(in the rows, 128 means zero)
A single turn carries every row of the set below to another of its rows. Some are shown first; where does it send the rows asked next?
Q87: [148 191 126 125 116 143 143 140 156  94 125 140 165 104  77 121 154  85
 140 120  86 134 116 120]
Q556: [132 111 110 146 138 119 105  78 109 147 131 158 120 105 117 128 135 116
 132 141 137 141 104 146]
Q550: [124 139 134 161 136 128  87 120 116 159  94  88 134 121 123 118 143 137
 124 139 129 157 119 149]
Q486: [117 115 114 149 127 135  97 123 140 163 129 102 117 107 110  93 112 120
 110 152 128 148 118 147]
Q287: [134 123 118 129 115 133  77  77 152 137 139 126 133 114 140 116 161 136
 121 142 141 159  93 125]
Q892: [115 132 142 151 143 127  83 113 115 156  88 102 128 123 121 111 143 132
 129 134 133 162 116 140]
Q134: [117 111 114 143 133 133  97 117 139 155 134 106 110 102 114  92 112 120
 108 153 123 148 116 145]
Q864: [134 129 120 145 100 133  78  86 155 154 129 119 148 125 132 112 162 132
 132 140 153 159  96 130]
Q171: [141 130 109 149 101 134  80  86 155 150 138 113 149 119 137 117 160 137
 123 146 143 154  97 136]
Q248: [145 191 136 122 113 136 139 135 158  93 118 146 162 108  76 116 157  84
 144 113  94 136 113 115]
Q546: [128 138 126 158 144 128  88 114 116 149 106  87 128 113 132 124 139 141
 114 144 116 154 117 152]
Q724: [148 194 131 127 113 140 141 137 160  92 124 141 166 106  78 119 153  85
 140 116  89 134 114 121]
Q811: [129 125 124 133 109 133  74  80 153 146 131 126 137 121 133 110 162 133
 129 139 151 160  94 123]
Q663: [139 117 100 156 132 121 111  84 111 149 138 147 127 101 119 133 134 121
 125 148 131 135 107 157]
Q145: [148 193 134 129 109 138 140 137 159  95 119 142 166 108  76 116 154  83
 144 116  92 135 114 120]
Q504: [111 113 121 148 123 134  95 123 140 168 123 108 118 112 107  87 116 116
 117 147 135 151 117 144]
Q126: [106 110 126 138 130 131  92 119 140 161 123 115 111 110 108  85 115 115
 119 145 134 153 115 138]
Q359: [132 116 113 164 117 122 108  90 113 166 118 149 137 116 108 123 137 113
 140 140 150 138 109 155]
Q139: [143 193 136 120 116 141 140 136 156  94 119 144 164 109  79 116 154  81
 141 115  92 135 111 117]
Q435: [148 191 134 119 117 139 139 132 160  90 121 146 161 105  78 118 156  84
 141 113  89 136 112 115]
Q689: [147 192 133 121 117 143 142 138 157  92 124 143 163 105  80 119 153  84
 137 117  88 132 112 120]
Q911: [127 109 118 149 131 119 104  83 111 157 118 161 127 113 110 121 137 113
 142 137 149 144 106 144]
Q296: [141 119 102 168 120 122 112  91 114 162 129 141 139 110 112 131 134 120
 131 148 139 136 108 162]
Q372: [124 133 132 143 157 127  85 108 113 139 106  97 116 110 133 122 141 140
 112 139 114 158 113 143]
Q910: [150 193 132 124 116 138 140 132 160  89 124 144 162 104  80 121 155  87
 138 118  86 132 112 118]
Q842: [146 190 129 119 121 143 142 136 156  90 127 144 160 103  79 120 155  85
 142 119  86 134 113 116]
Q530: [142 128 111 140 112 134  80  81 154 142 143 116 138 115 142 121 161 139
 119 146 135 155  96 133]
Q960: [142 188 131 116 119 143 141 135 155  93 120 147 161 105  75 118 157  83
 143 117  88 135 112 113]
Q913: [145 193 134 122 113 142 141 138 158  97 119 143 167 109  77 117 153  83
 140 115  92 133 113 118]
Q40: [111 108 121 134 138 133  94 116 138 155 130 114 105 104 114  88 113 119
 112 148 127 152 114 138]
Q17: [146 193 131 124 115 144 142 138 158  95 122 139 166 107  80 118 152  85
 137 118  87 130 112 121]
Q923: [145 191 135 118 117 143 141 135 155  91 121 145 163 106  80 118 154  85
 137 117  89 132 113 116]
Q709: [145 192 129 125 113 143 141 142 157  96 121 140 168 108  73 119 156  83
 145 118  90 135 114 120]
Q210: [142 191 133 122 116 142 140 138 158  98 117 145 164 108  74 118 157  81
 147 116  92 136 115 116]
Q749: [116 131 142 138 154 126  81 105 113 143  95 106 118 115 127 115 143 136
 123 135 125 162 114 135]

Q134 goes to Q126
Q17 goes to Q923
Q296 goes to Q556
Now these:
Q749 goes to Q550
Q87 goes to Q960
Q530 goes to Q811

